cols: N D G W F M U B V Q
J_454: [129 148 102 162  92  85  90 163 145  63]
J_63: [ 82  91 178  81  68 132 123 126 152 191]
J_209: [128 129 129 126 128 126 127 128 127 127]
J_285: [128 129 127 128 126 127 126 128 129 130]
J_387: [ 82  91 178  82  69 133 124 126 152 191]
J_826: [122 148 110 126  79  87  95 147 143  80]
J_661: [117 119 142 118 112 128 127 128 134 144]
J_231: [ 74 101 179 123  41 146 162 118 117 148]
loc: [145]  J_454, 9
col: [178 129 127 178 110]  G
at: [ 41 146 162]  J_231, 5
at: [128 129 127 128 126 127 126 128 129]  J_285, 1
at: [102 162  92  85  90 163 145  63]  J_454, 3
col: [129 129  91 148 119 101]  D
col: [ 90 123]  U

cols: A H T Y
J_752: [176  63  73 119]
J_207: [139  49 161 101]
J_735: [139  49 116 101]
J_417: [183  72 116 101]
col: [139 183]  A
loc: [119]  J_752, 4
loc: [73]  J_752, 3

cols: J R E S P X C Z
J_120: [135 165 144 162 124 120 139 113]
J_877: [137 124 148 125  94  72  57  93]
J_621: [133 128 124 162 124 120 139 113]
J_640: [102 153  88 116 135 164 144 124]
J_475: [102 145 147 191 125  70 164 149]
col: [116 191]  S
at: [135 164 144]  J_640, 5
which: [137 124 148 125  94  72  57  93]  J_877
loc: [70]  J_475, 6

cols: zala noku vimad fufel salim tenup gur
J_211: [108 104 143 193 161 190  67]
J_954: [164 203 129 113 184  70 132]
J_646: [149  74 183  73  80  65 181]
J_761: [ 82 159 183  73  80  65 181]
J_839: [108 104 143 193 161 190  71]
loc: [159]  J_761, 2
col: [ 67 132 181 181]  gur
col: [ 67 132 181]  gur

cols: Tubiv gidir Zugir puv Kesof vebud
J_571: [122 136 152 127 146 111]
J_342: [138 137 140 122 137 125]
J_836: [129 122 136 122 132 139]
J_828: [142 129 133 184 120 209]
J_33: [156 151 136 153 151 139]
J_247: [123 133 129 129 138 108]
J_15: [144 108 135 166 164  80]
J_890: [156 151 109 128 132 115]
loc: [153]  J_33, 4
col: [122 138 129 142 156 123]  Tubiv
at: [129 122 136]  J_836, 1
loc: [146]  J_571, 5

cols: kog zuf rebu sonev totud Leke
J_8: [151 110  42 168 161 135]
J_566: [103 193 150 148 133 127]
J_684: [146 117 147 103 163 120]
J_549: [151 110  42 168 139  82]
J_104: [135  84 147 120 108 104]
loc: [117]  J_684, 2
loc: [133]  J_566, 5

cols: Mor fes gabid Tebi dede mafo muga
J_612: [110 130 102 154 119 142 116]
J_191: [ 83  87 177 140 143 134 157]
J_363: [105  74 102 197 121 164 160]
J_904: [130 156 108 134 124 127 113]
at: [156 108 134 124 127]  J_904, 2
loc: [156]  J_904, 2
col: [140 197 134]  Tebi
col: [119 143]  dede
col: [ 87  74 156]  fes

cols: rufo mil moz Bemal Gid mitiv suzab dozed Pemem rab
J_972: [123 134 130 128 115 156 130 136 119 131]
J_582: [104 146 122 136 124 104 111 136 161 127]
J_561: [145 117 109 123 125  94 106 137 126 148]
J_384: [129 123 133 125 135 131 113 113 122 118]
J_985: [169 130 146 113 125 164 159 103  63 123]
J_600: [148 115 119 108 114  97 120 117  88 146]
J_775: [112 147 126 125 119 115 130 156 136 140]
J_780: [145 117 109 123 125  94 106  75 144  87]
col: [130 122 109 133 146]  moz
at: [119 115 130 156 136]  J_775, 5
loc: [129]  J_384, 1
col: [111 106 113 159]  suzab
col: [115 147 117]  mil

cols: vozur sur lirod vakat Fuz punev
J_128: [118 214 122 126 142 144]
J_632: [122 214 118 120 142 140]
J_446: [123 155 138 119 131 148]
J_327: [123 155 138 119 132 135]
J_607: [ 69  46 115 141 131  92]
loc: [141]  J_607, 4
col: [142 131]  Fuz
at: [118 214 122]  J_128, 1

cols: zat mazo nam labef vug Sisud gorof dab Tagab vol
J_951: [132 134 115 117 134 112 129 120  81 147]
J_326: [101 121 136 107  99 136 126 129 210  98]
J_84: [101 121 136 107  99 136 126 137 135 137]
col: [117 107]  labef
col: [134 121]  mazo
loc: [98]  J_326, 10
which: [132 134 115 117 134 112 129 120  81 147]  J_951
which: [101 121 136 107  99 136 126 137 135 137]  J_84

cols: povon datup lefi petek Biz
J_159: [ 57 203 107 184  59]
J_707: [103 179 181 184  97]
J_776: [ 68 189 113 161  47]
J_406: [ 98 187  67 188  77]
J_827: [ 57 203 107 176  46]
J_675: [ 67 198  76 176  46]
J_881: [ 71 190 112 178 183]
J_989: [ 82 182  82 172  74]
loc: [182]  J_989, 2
loc: [187]  J_406, 2
loc: [47]  J_776, 5
col: [112  82]  lefi
loc: [98]  J_406, 1

cols: kadi fim gud mov
J_340: [130 168 139  97]
J_12: [168 137  97 163]
J_817: [ 40  72 116 163]
J_115: [124  73 132  98]
loc: [137]  J_12, 2
at: [168 139  97]  J_340, 2
col: [130 168]  kadi
at: [124  73 132]  J_115, 1
col: [168 137  72]  fim
loc: [73]  J_115, 2

cols: Dal bage rorev saz kisa
J_151: [185  99 137  65 180]
J_437: [195  53  75  94 114]
J_305: [202 147 104  94 174]
J_186: [116 205 195 127 126]
J_249: [156  47 124 184 146]
at: [127 126]  J_186, 4
col: [ 99  53 147 205]  bage

cols: nufat nubop bufup pafe
J_321: [199 118 126 109]
J_322: [ 74 120 126 121]
J_334: [177 136 128 131]
J_38: [135 133 129 180]
J_413: [153 120 115 115]
J_959: [110 120 124 125]
J_425: [127 128 118 144]
J_123: [ 92 113 119 109]
J_800: [142 138 127 113]
J_25: [196 124 130 116]
J_551: [112 123 122  97]
loc: [119]  J_123, 3
col: [118 120 136 133 120 120 128 113 138]  nubop
loc: [199]  J_321, 1
at: [113 119]  J_123, 2

cols: Meke ropo fene Sebom zodi nare Zugu zafop
J_869: [101 158  65 105 101 125 167  70]
J_34: [116 122 166 197 131 142 126 168]
J_132: [ 95 154 107 116 114 138 150 144]
J_624: [114 150  96  82 112 116 143 118]
J_511: [124 111 114 120 122  74 130 112]
J_200: [116 122 131 166 197 126 142 121]
J_404: [101 142 131 151 121 152 143 126]
J_611: [105 122 148 174 117 145 119 150]
J_163: [143  97 176 128 133  96 108 162]
J_683: [118 124 148 158 119 130 133 141]
J_261: [ 65 146  93 200 103 147 163 118]
J_467: [103 138 138 139 121 116 139 162]
at: [116 122 166 197 131 142 126]  J_34, 1
col: [118 112 121 126 150 162 141]  zafop
col: [125 142 138 116  74 126]  nare
at: [103 147]  J_261, 5
loc: [125]  J_869, 6
at: [ 82 112]  J_624, 4

cols: Voval soge ziz Tofe
J_793: [ 92 179 193  89]
J_666: [127 144  60 132]
J_160: [101 119  85  97]
J_703: [ 80 139 133 157]
J_542: [134 105 123 133]
J_474: [131  42 138 104]
J_569: [143 116  69  82]
J_522: [103 123  86 131]
col: [ 60  85 133 123 138  69  86]  ziz
loc: [134]  J_542, 1
col: [132  97 157 133]  Tofe
col: [119 139 105]  soge
col: [157 133 104]  Tofe
col: [69 86]  ziz
loc: [103]  J_522, 1

cols: vun vemim dar sibet zutor gon pef kuli
J_365: [167 132  54 125 137 102 161 121]
J_664: [128 131 124 133 119 138 122 128]
J_294: [131 134 135 132 140 116 120 127]
J_221: [101 121 129 100 162 124  86 151]
J_79: [129 131 123 111 122 122 136 126]
J_174: [128 132 134 135 137 112 121 128]
J_623: [125 134 129 122 129 136 117 130]
J_626: [128 131 132 129 134 118 125 129]
J_100: [124 131 124 129 123 126 127 132]
J_792: [147 137 157 168 142 141 156 118]
loc: [101]  J_221, 1
loc: [130]  J_623, 8

cols: gumik Nus sidu Morek bor Disi
J_427: [107 133 182 190 123 134]
J_198: [126 165 159 153  98 117]
J_795: [126 165 159 153  98 146]
J_746: [145 107  70  70 126 117]
J_357: [122  51  90 115 146  98]
J_673: [ 61 137 166 163 104 144]
J_355: [138 186 142 124 100 152]
J_920: [105  61 139 168 144 105]
which: [126 165 159 153  98 117]  J_198
at: [126 117]  J_746, 5
at: [ 61 139]  J_920, 2
col: [123  98  98 126]  bor
col: [190 153 153  70]  Morek
loc: [124]  J_355, 4
loc: [152]  J_355, 6

cols: Leviz Noto Reru lup Mugof kitev gusa zak
J_538: [132 148 131 127 126 138 119 129]
J_64: [132 135 131  85 121 133 117 124]
J_615: [126 139 119 120 129 117 133 122]
loc: [121]  J_64, 5
col: [131 131]  Reru
at: [126 138 119 129]  J_538, 5
at: [133 117]  J_64, 6

cols: keb Faro satib Zefod
J_554: [131 165  48  91]
J_219: [165 131  43  87]
J_929: [137 148  68 103]
at: [131 165]  J_554, 1
col: [91 87]  Zefod

cols: vudu guka tadom Gozit Tek
J_69: [101 130 126  36 123]
J_293: [120 120 129 163 126]
J_893: [106 125 131  55 144]
J_891: [ 97 169 119 119 126]
J_508: [141 125 103 191 137]
J_947: [133 133 100 169 119]
at: [100 169 119]  J_947, 3
col: [169 125 133]  guka
at: [125 103 191]  J_508, 2
at: [101 130 126]  J_69, 1
loc: [100]  J_947, 3

cols: Vir teme Rep tul
J_699: [103 153 180 154]
J_513: [180 103 153 172]
J_976: [143 162 199  93]
at: [180 103 153]  J_513, 1
at: [103 153 180]  J_699, 1
col: [154 172]  tul
col: [180 153]  Rep

cols: ruge Zuna rit madu kape
J_324: [111 132  83 112 102]
J_306: [114 136  94 116 109]
J_130: [122  87 120 121 117]
J_208: [118 136 103 120 114]
J_519: [156 155 214 165 183]
J_488: [107 129  73 108  95]
J_244: [103 120 112 155 169]
col: [117 114]  kape
loc: [116]  J_306, 4
at: [103 120 114]  J_208, 3
at: [114 136  94]  J_306, 1
col: [111 114 122]  ruge

cols: talub mem rine gok nid bifal gori
J_693: [124 136 126 194 134 189 122]
J_171: [127 144 138 142 117 189 106]
J_986: [112 130 122 203 132 176 117]
J_524: [115 113 115 205 121 177 105]
J_773: [118 153 125 159 109 180 112]
J_528: [189 139 140 159 108 169 103]
J_259: [107 115 116 193 128 181 118]
J_529: [124 137 119 190 141 162 113]
J_276: [113 137 134 134 106 195 101]
J_791: [125 148 132 172 141 113 162]
loc: [190]  J_529, 4
col: [144 130 113 153 139 115 137 137 148]  mem
at: [141 162 113]  J_529, 5

cols: Fak litu biko bigov
J_912: [52 87 56 92]
J_192: [210 125 135 181]
J_414: [119 194 114  91]
J_535: [58 96 68 92]
J_361: [ 69 105  67  97]
J_364: [109 145 150 111]
J_744: [ 60  82  40 100]
J_281: [194 114 119 173]
J_957: [ 54 135 125 181]
at: [125 135 181]  J_192, 2
at: [194 114 119]  J_281, 1

cols: Fepu luvag fumuf lopad
J_939: [105  56 129 141]
J_530: [105  68 142 104]
J_483: [108  68 142 142]
J_841: [103  67 131 128]
J_589: [120 142 140 144]
J_278: [106  68 140 143]
J_225: [105  71 129 141]
J_932: [120  55 140 144]
at: [142 140 144]  J_589, 2
at: [142 104]  J_530, 3
which: [120 142 140 144]  J_589
loc: [55]  J_932, 2
loc: [143]  J_278, 4
loc: [108]  J_483, 1

cols: popu seb kap Rig res Goso mapu ber tisa pedug
J_577: [194 187  70 147  75 159  51 121 141  45]
J_882: [ 68 121 208 128  47  94 124 161 180 148]
J_263: [ 59  59 116  70 153  67 121 147 123 100]
J_20: [194  70 187 148 158 162 176  97  92 180]
J_403: [203  73 129  99 102 161 169 191 111  50]
at: [ 67 121]  J_263, 6
col: [ 45 148 100]  pedug
at: [194  70 187]  J_20, 1
at: [ 68 121 208 128  47  94 124]  J_882, 1
col: [ 70 208 116 187]  kap
at: [ 68 121 208 128  47  94 124 161]  J_882, 1

cols: pezu kig lami lol
J_638: [155 115 134 183]
J_16: [128 133 154 115]
J_679: [ 78 105  96 116]
loc: [133]  J_16, 2
col: [183 115]  lol
at: [105  96]  J_679, 2
at: [154 115]  J_16, 3
loc: [128]  J_16, 1
loc: [134]  J_638, 3

